Each row has a name. After each piece below comes the name of the row it's from, unless a question asks for something else. Each question is about the rows just above it.

[ 67.0  40.8 -27.0   1.0  28.0  21.8  -8.6  30.9 -34.7 -23.8  11.8 -16.9
  49.5 -22.4   7.5  -2.7 -30.6  66.9 -22.5 -27.9 -24.0] -> (108)
[  5.0  22.2 -31.2  -1.0  26.5  26.3  -2.8  44.6 -32.8  -5.8  17.6  -2.5
  33.7  -1.4 -11.4 -23.3 -33.4  86.9  28.6   4.5 -18.5] -> (168)
[ -9.6   6.2   6.1  13.0  -0.8 -11.8  -0.8  21.6  11.7  -0.6  -8.7 -13.0
   3.1  -3.7  -3.8   5.6  -6.4   4.4  10.4   4.4  -5.2] -> (23)
[-17.8  38.9 -15.4 -16.9  20.5  24.4  -8.1  40.4 -41.1  17.6  15.6 -29.4
  52.2 -14.1  52.3 -29.4 -12.2  79.4  13.1  -5.6 -22.4] -> (43)
[  6.2  -0.8 -11.8   5.6  -3.7   6.1  -0.6  -3.8  -5.2  -9.7  21.6  -6.4
   4.4   3.1  10.4  11.7  13.0 -13.0   4.4  -8.7  -0.8] -> (5)
[ -1.8  30.6 -26.4  13.4  27.3  23.8   5.3  41.7 -26.5 -15.8  13.5   0.2
  33.7 -12.0  10.8 -36.7 -15.2  82.3  25.9 -15.8 -29.3] -> (61)
[  0.4  51.3 -36.3  15.2   5.2  31.3  -5.4  44.2 -29.3  -5.5  32.1 -16.7
  36.4 -32.6  -2.1 -46.7 -19.4  87.2  20.9  -7.3 -40.1] -> (138)
Which entry of (43) is missing from [ -8.1  -5.6  15.6  52.3  38.9  24.4 -15.4 -22.4 -29.4 -12.2  79.4 -41.1
  17.6  13.1 -29.4 -16.9 -14.1  40.4  20.5 -17.8]? -> [52.2]
Put [ -5.2   4.4  10.4   4.4  -6.4   5.6  -3.8  -3.7   3.1 -13.0  -8.7  -0.6
  11.7  21.6  -0.8 -11.8  -0.8  13.0   6.1   6.2  -9.6] back in order: which row is it? -> (23)
(108) without one entry, shuffled: [ 30.9  67.0 -27.0  -2.7 -27.9 -30.6 -16.9 -23.8  21.8  28.0   7.5  40.8
 -24.0  49.5  11.8 -22.5  -8.6 -34.7   1.0 -22.4]. Gone: -> [66.9]
Shuffled (108) with one entry gone: [-16.9  66.9 -34.7   1.0  67.0  -2.7 -27.0  40.8  11.8 -30.6 -24.0 -22.5
  49.5  21.8 -27.9  30.9 -23.8  -8.6   7.5  28.0], missing -> [-22.4]
Shuffled (138) with one entry gone: [ 15.2  87.2   5.2  31.3 -32.6  -5.4  51.3 -46.7 -29.3  36.4  20.9   0.4
 -19.4  -7.3  -2.1 -16.7 -36.3  -5.5  32.1 -40.1], missing -> [44.2]

[ 14.9  18.4   5.6  21.2 -34.5   2.8 -27.4  15.0 -10.9 -25.1] : (165)
[ 11.0  13.5  47.5 -49.0 -45.5 -24.1   4.8 -12.0 -13.6   5.4] : (69)
[  8.0  10.1  50.1 -53.9 -45.1 -27.1   8.1  -7.4 -13.8  10.1] : (181)
[ 18.8  18.7 -23.3  -6.8  48.6  25.0  17.9  19.5  21.7  -9.5] : (24)
[-15.4   6.4  45.2 -38.2 -50.6 -26.4  -1.1 -15.5 -17.0   6.6] : (99)
[  9.6   7.8 -49.6  21.6  73.1  36.7  15.1  27.3  28.3 -10.2] : (11)
[ -1.2  21.8 -33.9   4.9  61.2  21.7  21.4  35.3  22.5   4.9] : (40)
[  9.0  12.0 -28.9 -12.0 -34.4 -39.4   3.0  26.8 -22.1   1.3] : (37)
[  9.0  12.0   3.1  26.8 -34.4   1.3 -28.9 -39.4 -12.0 -22.1] : (52)
[  3.2   0.7 -50.7  24.0  74.0  34.2  15.6  31.1  27.5  -5.4] : (183)
Shuffled (99) with one entry gone: [-26.4 -50.6 -15.4 -38.2  -1.1 -17.0   6.6  45.2   6.4], missing -> [-15.5]
[-39.4 -34.4 -28.9 -22.1 -12.0   1.3   3.1   9.0  12.0  26.8] is which row reordered? -> (52)
[-28.9 -39.4 -12.0 -22.1   9.0  12.0   3.1  26.8 -34.4   1.3] is which row reordered? -> (52)
Which entry of (40) is missing from [  4.9  22.5  61.2  21.4 -33.9   4.9  21.8  -1.2  35.3]? -> [21.7]
(165) without one entry, shuffled: [-10.9  21.2 -27.4  18.4 -34.5 -25.1   5.6  15.0   2.8]. Gone: -> [14.9]

[ 15.8  68.6  -8.1  -8.2  53.7 -34.4 -53.0  50.7  67.9]  (67)
[ 53.7  -8.1  -8.2  68.0  68.6  15.8  50.7 -53.0 -34.4]  (98)
[ 15.8  68.6  50.6  57.2  53.7 -34.4 -53.0  50.7  54.6]  (15)
Shuffled (15) with one entry gone: [-34.4  53.7  57.2  54.6 -53.0  50.6  68.6  15.8], missing -> [50.7]
Which entry of (67) is missing from [-53.0  50.7  15.8  67.9 -34.4  -8.2  68.6  53.7]? -> [-8.1]
Which entry of (67) is missing from [-53.0  50.7  68.6  -8.2  67.9  15.8  -8.1 -34.4]? -> [53.7]
[ -8.2  67.9  -8.1  68.6 -53.0  53.7  15.8  50.7 -34.4] is which row reordered? -> (67)

